In the rows, 128 means zero.
Each path is a new rotation, seen through one point. The rows after it are directions, each followed by how far the rotation turns it, in degrees each step (0 if it stays put).
Each turn is a multiple of 5 degrees from 10 to 175, or 0.
Each row of a path follows its step; steps can be skipped.
path 1
step 0: [128 132 125 123 120 127 130 124 143 132 126 142 120 123 126 123 122 131
 127 123 124 131 121 122 125 127 134]
step 1: [126 122 136 132 120 121 119 128 132 126 126 133 132 133 129 131 121 117
 125 133 134 130 137 127 130 129 141]
step 2: [133 134 128 115 122 126 138 133 132 119 125 129 134 120 119 122 119 125
 125 123 127 124 132 124 128 122 131]
step 3: [124 125 125 130 116 122 129 128 125 118 136 134 123 127 133 131 130 120
 124 127 127 139 120 128 133 120 138]
step 4: [129 123 127 120 121 125 136 139 128 134 126 125 131 127 127 119 135 120
 128 125 130 127 141 131 138 131 133]
step 5: [118 138 120 124 128 125 130 128 118 123 137 120 124 125 130 127 127 124
 122 125 129 123 128 117 129 120 134]
step 6: [125 117 123 131 125 132 134 131 131 130 138 132 135 132 133 124 139 116
 131 118 128 129 126 121 131 129 123]
step 7: [119 126 114 127 136 129 129 133 129 136 124 124 119 133 129 122 119 126
 123 132 126 122 132 122 139 127 130]
step 8: [128 126 124 136 134 125 136 120 130 133 127 129 137 132 134 132 133 123
 123 121 129 120 127 117 117 122 135]
step 9: [124 126 126 131 132 129 122 132 138 128 123 135 128 128 128 111 125 121
 128 129 125 125 116 120 129 134 127]
step 10: [131 117 123 124 135 131 125 129 131 128 125 138 129 132 129 133 122 130
 119 136 133 127 134 122 122 123 142]
step 11: [132 136 137 129 127 125 138 137 136 129 121 127 137 127 129 126 120 120
 125 129 127 132 117 123 124 129 135]
Speeds:
[127 130 129 128 128 130 129 127 128 135 126 127 128 130 129 128 126 128
 127 130 132 130 132 131 130 127 131] : 115
[123 125 132 130 128 126 125 129 130 129 127 128 131 126 131 127 128 126
 127 125 129 132 127 129 130 131 126] : 135
[127 130 125 128 129 131 127 131 127 126 126 130 131 126 128 126 126 131
 128 126 128 125 129 131 131 131 128] : 145
path 2
step 0: [124 123 132 125 125 126 137 123 131 131 122 121 126 124 124 129 129 134
 141 112 127 137 126 139 131 132 136]
step 1: [128 132 125 132 123 127 119 138 127 123 123 128 130 139 137 110 130 130
 127 135 130 130 120 133 130 131 120]
step 2: [120 117 127 123 121 134 140 127 134 129 126 132 135 122 129 127 117 127
 128 119 127 128 129 134 117 120 134]
step 3: [122 133 131 134 131 116 119 130 127 126 117 124 123 129 126 119 126 134
 132 123 132 132 129 137 144 125 126]
step 4: [125 126 122 125 121 136 138 135 133 133 132 130 134 139 133 125 124 134
 136 129 123 134 115 133 122 133 131]
step 5: [129 123 126 130 121 129 117 126 131 118 114 127 128 123 130 117 127 127
 125 117 134 133 137 132 123 121 127]
step 6: [116 130 134 128 131 124 142 129 122 132 130 126 134 132 129 120 120 131
 133 126 126 124 122 143 134 131 129]
step 7: [122 123 120 124 116 130 117 137 140 128 118 132 121 131 128 124 129 131
 130 129 129 139 121 126 131 122 129]
step 8: [135 128 131 137 133 129 137 129 130 122 126 123 139 130 132 122 120 137
 136 115 128 128 132 138 120 125 126]
step 9: [111 129 124 122 116 125 121 123 122 131 124 130 127 130 133 117 126 125
 128 126 134 132 124 132 136 135 133]
step 10: [131 120 128 129 134 132 139 142 138 127 122 130 128 132 122 120 129 129
 129 129 121 134 126 141 125 119 125]
step 11: [120 129 133 131 115 122 120 122 128 124 119 125 131 126 138 128 121 141
 135 119 131 127 122 126 126 126 125]
Speeds:
[124 132 126 126 125 127 128 128 128 130 131 133 129 131 128 126 128 129
 128 132 128 127 128 126 126 129 130] : 140
[132 127 127 131 125 129 127 130 128 131 128 130 126 127 128 127 128 130
 125 129 122 129 125 129 126 130 125] : 120
[125 129 125 124 131 133 130 131 130 126 127 128 127 129 129 129 127 126
 125 125 127 131 128 125 128 128 125] : 135
path 3
step 0: [134 129 127 129 123 122 127 115 128 139 117 132 133 128 133 128 128 138
 132 131 128 130 123 123 134 117 122]
step 1: [124 131 123 127 116 135 131 127 132 116 117 125 130 125 129 121 124 127
 125 131 134 130 139 126 123 137 122]
step 2: [135 129 125 141 126 113 120 126 128 119 130 121 129 125 129 128 129 131
 132 127 130 128 114 128 127 129 131]
step 3: [132 127 118 122 130 132 131 125 127 134 121 124 131 134 114 123 137 119
 122 132 132 131 126 137 121 132 128]
step 4: [134 116 133 130 136 125 121 123 123 125 121 132 117 123 130 133 132 134
 128 136 127 119 132 123 125 133 136]
step 5: [128 134 132 121 130 134 133 125 122 127 128 132 134 134 127 128 124 130
 139 128 145 127 123 129 117 120 128]
step 6: [125 141 121 132 131 129 126 119 125 122 123 128 128 131 136 143 126 127
 120 136 120 127 132 125 128 129 131]
step 7: [123 131 120 129 133 119 125 133 123 125 127 127 127 124 115 126 117 135
 140 124 127 129 132 132 122 127 119]
step 8: [131 128 123 132 123 126 114 137 124 134 121 126 131 130 135 134 134 123
 121 130 136 124 132 138 134 122 129]
step 9: [129 126 125 120 125 135 132 129 125 123 120 134 123 122 125 128 129 137
 131 130 124 121 116 134 134 136 118]
step 10: [126 138 128 130 128 125 125 129 125 133 131 128 128 130 137 125 141 135
 132 126 141 129 133 125 126 141 132]
step 11: [127 130 136 131 128 119 141 127 123 123 131 123 128 137 125 130 129 126
 125 143 126 123 123 132 129 128 118]
Speeds:
[130 125 129 126 122 131 127 128 127 129 127 134 127 125 129 128 128 129
 129 130 130 126 129 127 128 125 128] : 85
[131 127 129 129 126 127 130 127 131 128 131 128 127 129 125 128 132 127
 128 132 130 125 126 127 125 132 130] : 45
path 4
step 0: [127 132 120 129 122 127 131 134 130 120 125 130 119 130 125 136 122 134
 121 128 134 126 118 134 135 130 128]
step 1: [134 127 119 128 122 127 136 131 127 128 130 131 123 130 132 132 132 135
 128 133 120 132 132 132 129 140 134]
step 2: [119 126 132 128 130 124 135 123 129 131 123 128 120 130 119 132 135 132
 128 123 119 126 132 138 129 131 133]
step 3: [129 124 129 128 124 124 135 140 122 124 120 128 127 123 125 126 126 134
 124 120 121 120 130 131 130 120 128]
step 4: [138 119 123 131 126 135 127 127 127 130 120 124 131 127 127 125 130 137
 122 121 126 134 121 135 130 129 132]
step 5: [125 129 122 130 129 128 131 130 134 133 116 124 123 124 125 139 130 135
 129 136 130 131 118 133 127 125 130]
step 6: [138 138 125 131 120 125 134 131 126 128 127 124 117 128 127 131 136 131
 133 128 122 123 124 127 130 129 131]
step 7: [126 134 129 128 129 133 130 130 130 128 132 136 122 134 124 122 134 137
 126 123 121 126 122 139 131 129 135]
step 8: [125 127 127 122 131 127 139 130 118 122 128 131 128 124 127 136 123 138
 129 125 126 128 124 140 129 128 128]
step 9: [136 120 126 126 127 123 133 124 122 127 123 127 128 127 129 133 135 132
 116 130 115 131 123 129 128 128 126]
step 10: [127 132 129 137 128 127 129 128 137 122 119 127 127 123 117 134 133 133
 118 125 123 133 126 130 127 124 133]
step 11: [131 135 125 127 115 130 135 131 129 129 123 127 122 126 131 132 123 139
 124 122 132 125 128 128 125 124 135]
Speeds:
[125 126 129 129 127 124 131 125 126 130 128 124 128 126 127 128 133 126
 128 133 128 126 127 127 128 128 128] : 100
[134 128 127 125 124 127 130 128 125 128 129 127 129 126 131 127 128 130
 130 127 128 128 131 125 127 129 128] : 140
[126 126 129 123 129 129 129 129 125 124 131 130 126 128 126 127 129 127
 129 129 125 127 130 130 126 132 127] : 60
path 5
step 0: [125 134 131 120 124 124 124 134 128 127 126 133 112 120 122 127 127 131
 138 132 132 130 128 126 137 131 135]
step 1: [131 131 130 120 118 124 122 121 118 123 128 128 134 117 118 124 129 128
 133 130 130 121 130 131 126 128 139]
step 2: [137 130 122 125 121 128 128 134 117 120 116 123 132 124 135 127 132 131
 138 120 128 125 132 128 129 126 130]
step 3: [131 131 136 130 131 121 122 136 129 127 121 122 124 126 130 132 135 139
 136 132 123 124 134 132 138 125 131]
step 4: [128 125 141 128 134 131 122 119 126 124 123 125 137 123 127 130 139 136
 131 131 128 120 122 128 124 125 136]
step 5: [129 129 127 131 135 135 128 126 128 119 117 126 124 128 137 128 135 130
 135 117 131 125 118 122 128 137 132]
step 6: [126 131 133 130 130 122 121 131 132 130 120 133 111 127 127 122 135 125
 129 128 124 125 119 133 134 135 136]
step 7: [128 128 133 118 117 135 122 124 126 131 122 134 126 124 122 122 132 125
 132 134 128 125 117 128 120 125 136]
step 8: [129 136 126 120 119 136 126 136 123 120 122 125 125 130 125 127 124 125
 142 123 133 131 125 122 132 132 133]
step 9: [131 135 136 125 126 118 125 137 118 125 127 125 124 120 124 125 125 128
 131 128 129 127 128 137 140 127 136]
step 10: [133 129 136 127 118 128 132 124 119 126 123 127 134 117 130 124 131 141
 132 129 129 120 128 131 125 120 132]
step 11: [126 129 129 131 126 130 125 131 127 119 116 126 128 130 129 133 135 142
 136 118 131 126 135 123 131 130 132]
Speeds:
[127 128 128 125 127 127 129 130 125 130 129 133 127 130 125 124 125 125
 130 129 129 125 126 125 130 128 127] : 45
[128 129 130 126 125 130 128 124 127 126 132 130 130 133 127 128 131 130
 129 128 129 127 130 129 124 131 129] : 115
[125 130 123 127 127 128 127 127 129 129 128 126 132 130 130 126 129 129
 128 123 129 128 126 125 129 125 130] : 120
[130 125 129 122 130 129 130 128 126 128 127 129 130 126 131 126 128 127
 125 128 128 130 127 128 124 126 128] : 130
[128 129 127 128 131 129 124 130 129 129 129 127 127 129 132 130 129 126
 127 129 129 121 127 127 125 128 127] : 40
[127 125 131 129 129 126 123 125 129 131 130 128 128 128 128 124 125 127
 129 127 128 128 130 132 129 126 131] : 125
path 6
step 0: [132 131 132 118 127 137 131 129 126 129 123 126 122 119 130 129 131 129
 134 134 117 129 125 115 122 129 126]
step 1: [125 130 123 134 136 133 131 128 131 136 126 128 122 127 134 131 124 132
 136 133 120 135 133 118 122 130 118]
step 2: [126 126 131 128 136 137 138 126 127 136 135 126 130 133 130 124 122 131
 143 124 128 123 133 121 131 128 122]
step 3: [120 129 123 134 127 126 133 123 128 128 133 127 126 139 121 123 120 139
 131 123 132 121 132 116 127 126 131]
step 4: [124 128 129 126 121 123 126 130 130 124 131 129 129 136 128 120 134 137
 129 119 125 117 130 122 133 140 130]
step 5: [132 134 129 128 119 126 128 128 129 125 129 125 116 131 132 125 137 137
 122 122 129 134 136 123 137 133 135]
step 6: [129 126 134 127 121 128 134 127 123 124 128 130 119 116 134 128 136 122
 126 121 125 133 132 118 128 136 132]
step 7: [130 125 124 130 131 126 137 122 122 128 125 132 125 125 144 136 123 127
 125 130 123 137 130 120 127 135 132]
step 8: [129 112 125 121 133 135 128 123 121 130 128 129 126 131 136 126 119 124
 137 126 129 133 128 123 127 134 128]
step 9: [121 123 118 126 123 136 125 117 123 123 127 120 128 134 128 127 115 130
 134 134 124 126 131 124 131 128 130]
step 10: [122 122 121 129 121 127 124 123 129 123 131 120 135 130 122 120 130 132
 135 132 127 127 136 127 129 140 119]
step 11: [131 131 128 124 124 128 131 126 130 123 135 119 133 125 127 126 134 143
 132 137 132 130 140 128 133 131 132]
Speeds:
[130 125 129 126 128 127 129 128 126 128 126 130 123 128 128 130 127 125
 125 131 128 129 124 126 132 129 126] : 45
[129 128 125 126 128 127 129 126 129 124 125 124 129 128 130 129 127 124
 128 124 128 132 126 130 126 130 130] : 35
[132 130 129 129 129 132 125 126 130 129 129 129 129 123 132 128 126 128
 125 127 130 128 126 125 127 129 126] : 55
path 7
step 0: [123 132 130 127 129 123 130 128 126 131 129 141 133 119 128 124 122 116
 132 131 124 134 144 127 123 124 123]
step 1: [137 134 131 135 132 127 127 127 133 126 128 136 130 139 129 124 131 116
 120 125 136 136 125 137 134 124 129]
step 2: [133 122 129 110 130 118 130 125 135 120 127 135 133 135 132 125 130 131
 131 130 132 128 128 133 120 133 126]
step 3: [134 139 119 130 133 129 118 133 131 129 135 126 127 126 131 125 123 129
 129 140 137 127 138 127 122 138 129]
step 4: [129 125 130 124 137 133 120 124 122 130 127 135 126 132 124 125 135 121
 129 126 123 131 129 123 133 140 144]
step 5: [132 129 120 121 135 129 127 132 119 132 121 142 139 126 119 133 119 129
 126 126 129 124 121 129 124 125 123]
step 6: [138 137 131 128 124 120 129 123 119 125 134 126 125 136 114 130 131 120
 131 132 134 128 133 122 123 123 126]
step 7: [134 134 138 126 121 131 134 134 126 116 121 137 124 131 131 127 118 126
 129 122 127 131 132 129 123 135 136]
step 8: [145 135 133 119 132 133 124 121 130 129 132 130 127 119 129 118 124 134
 120 126 128 124 127 129 131 128 123]
step 9: [121 131 136 123 132 120 128 136 122 129 141 133 127 121 122 115 133 128
 131 128 132 132 124 128 123 134 131]
step 10: [127 127 124 126 132 130 131 133 122 122 132 127 133 133 129 129 119 119
 118 128 132 135 124 122 139 142 122]
step 11: [130 126 124 118 137 126 131 120 123 117 135 130 131 121 126 132 128 117
 131 123 120 127 139 133 126 124 125]
Speeds:
[129 132 132 128 133 124 128 129 130 130 130 129 129 130 129 132 127 129
 128 127 126 127 129 126 128 130 128] : 0
[124 127 126 129 130 130 129 127 126 131 127 128 128 129 123 130 128 124
 126 125 126 129 129 128 125 129 124] : 65
path 8
step 0: [137 127 125 130 131 129 137 124 133 118 133 135 127 135 126 128 126 124
 128 126 130 135 125 135 132 136 130]
step 1: [140 128 131 130 127 134 117 119 128 128 121 129 127 132 122 123 130 126
 130 123 123 128 125 139 125 127 132]
step 2: [129 135 130 133 137 128 119 126 126 130 126 136 131 118 124 131 128 132
 132 132 124 124 135 125 118 125 128]
step 3: [123 130 122 130 122 121 131 132 134 120 136 128 127 119 126 137 128 121
 128 126 120 125 134 126 124 127 123]
step 4: [128 119 123 128 121 128 127 128 130 134 131 118 122 132 129 136 128 133
 117 124 119 127 130 130 130 131 130]
step 5: [131 127 125 133 135 131 127 125 125 137 133 129 129 128 129 131 128 137
 123 138 131 140 126 129 134 132 133]
step 6: [129 134 129 134 130 124 128 129 133 123 133 132 129 130 118 125 128 119
 131 126 132 143 120 132 130 129 132]
step 7: [132 128 135 131 130 134 124 128 129 126 125 126 130 135 121 129 124 128
 133 112 122 128 129 131 117 128 129]
step 8: [135 131 127 128 134 138 126 123 124 129 133 125 135 121 130 136 124 130
 135 131 122 120 135 127 125 128 122]
step 9: [129 130 123 124 123 122 125 126 136 129 135 123 126 119 124 132 127 118
 128 136 124 122 132 123 133 132 133]
step 10: [125 122 124 128 124 127 133 133 134 137 126 130 116 131 126 131 125 130
 122 126 126 130 130 128 123 132 141]
step 11: [133 129 120 131 132 132 136 128 124 129 132 131 124 136 127 131 128 136
 127 136 131 137 129 140 125 126 127]
Speeds:
[127 124 126 126 126 128 127 126 129 131 125 129 129 129 130 127 126 125
 127 122 126 129 128 129 128 125 131] : 120
[126 129 130 131 126 129 127 130 129 129 129 127 129 127 131 130 128 126
 129 128 125 124 134 126 130 126 127] : 65
[131 130 129 126 129 130 131 127 128 130 128 131 130 129 126 129 127 125
 130 127 128 122 127 128 130 131 131] : 45
path 9
step 0: [130 128 131 129 132 122 134 133 131 124 132 120 131 131 137 126 117 133
 139 133 121 130 126 125 125 136 125]
step 1: [127 128 134 134 124 130 133 126 124 140 119 128 132 127 131 133 116 130
 131 136 127 127 125 136 130 124 121]
step 2: [132 136 135 130 137 123 131 126 120 134 133 124 128 130 126 119 123 132
 135 131 123 134 127 123 124 131 118]
step 3: [121 128 127 127 126 132 134 134 122 142 127 130 136 132 132 131 127 131
 135 134 134 124 129 129 127 137 121]
step 4: [128 135 128 124 139 127 125 124 119 137 131 128 124 129 138 127 123 131
 136 125 134 133 124 128 131 121 125]
step 5: [123 129 127 121 128 134 133 134 128 128 136 123 135 139 134 133 120 133
 139 130 127 129 122 128 124 135 129]
step 6: [124 132 129 127 130 124 121 124 124 137 122 125 134 127 135 133 117 128
 132 132 126 135 121 139 132 122 128]
step 7: [126 131 131 127 134 130 132 130 128 130 135 119 133 135 122 129 121 131
 132 135 120 140 127 123 124 126 121]
step 8: [119 128 126 127 132 129 127 129 126 138 121 123 138 127 133 126 126 124
 127 139 132 130 127 136 128 136 118]
step 9: [126 130 130 130 142 130 130 130 126 135 130 122 124 131 136 126 127 131
 133 132 127 134 132 120 133 119 119]
step 10: [124 124 128 127 129 136 132 126 128 129 132 121 134 138 139 124 122 129
 132 132 131 121 122 133 129 135 120]
step 11: [129 127 130 133 131 119 125 126 125 138 124 125 129 132 142 130 118 129
 135 127 122 131 127 126 136 124 128]
Speeds:
[128 128 130 130 130 129 128 128 125 130 127 128 122 128 127 129 127 128
 126 125 128 131 128 128 129 122 128] : 145
[128 125 125 128 127 127 124 127 127 127 132 128 127 132 131 130 129 129
 131 124 131 126 127 128 130 127 129] : 60
[130 131 129 128 129 129 127 131 124 126 129 129 127 130 129 130 126 123
 130 131 127 128 129 130 131 130 125] : 0
[129 130 127 128 130 130 128 124 130 126 127 127 128 131 124 126 124 126
 130 126 131 127 129 126 125 128 127] : 140
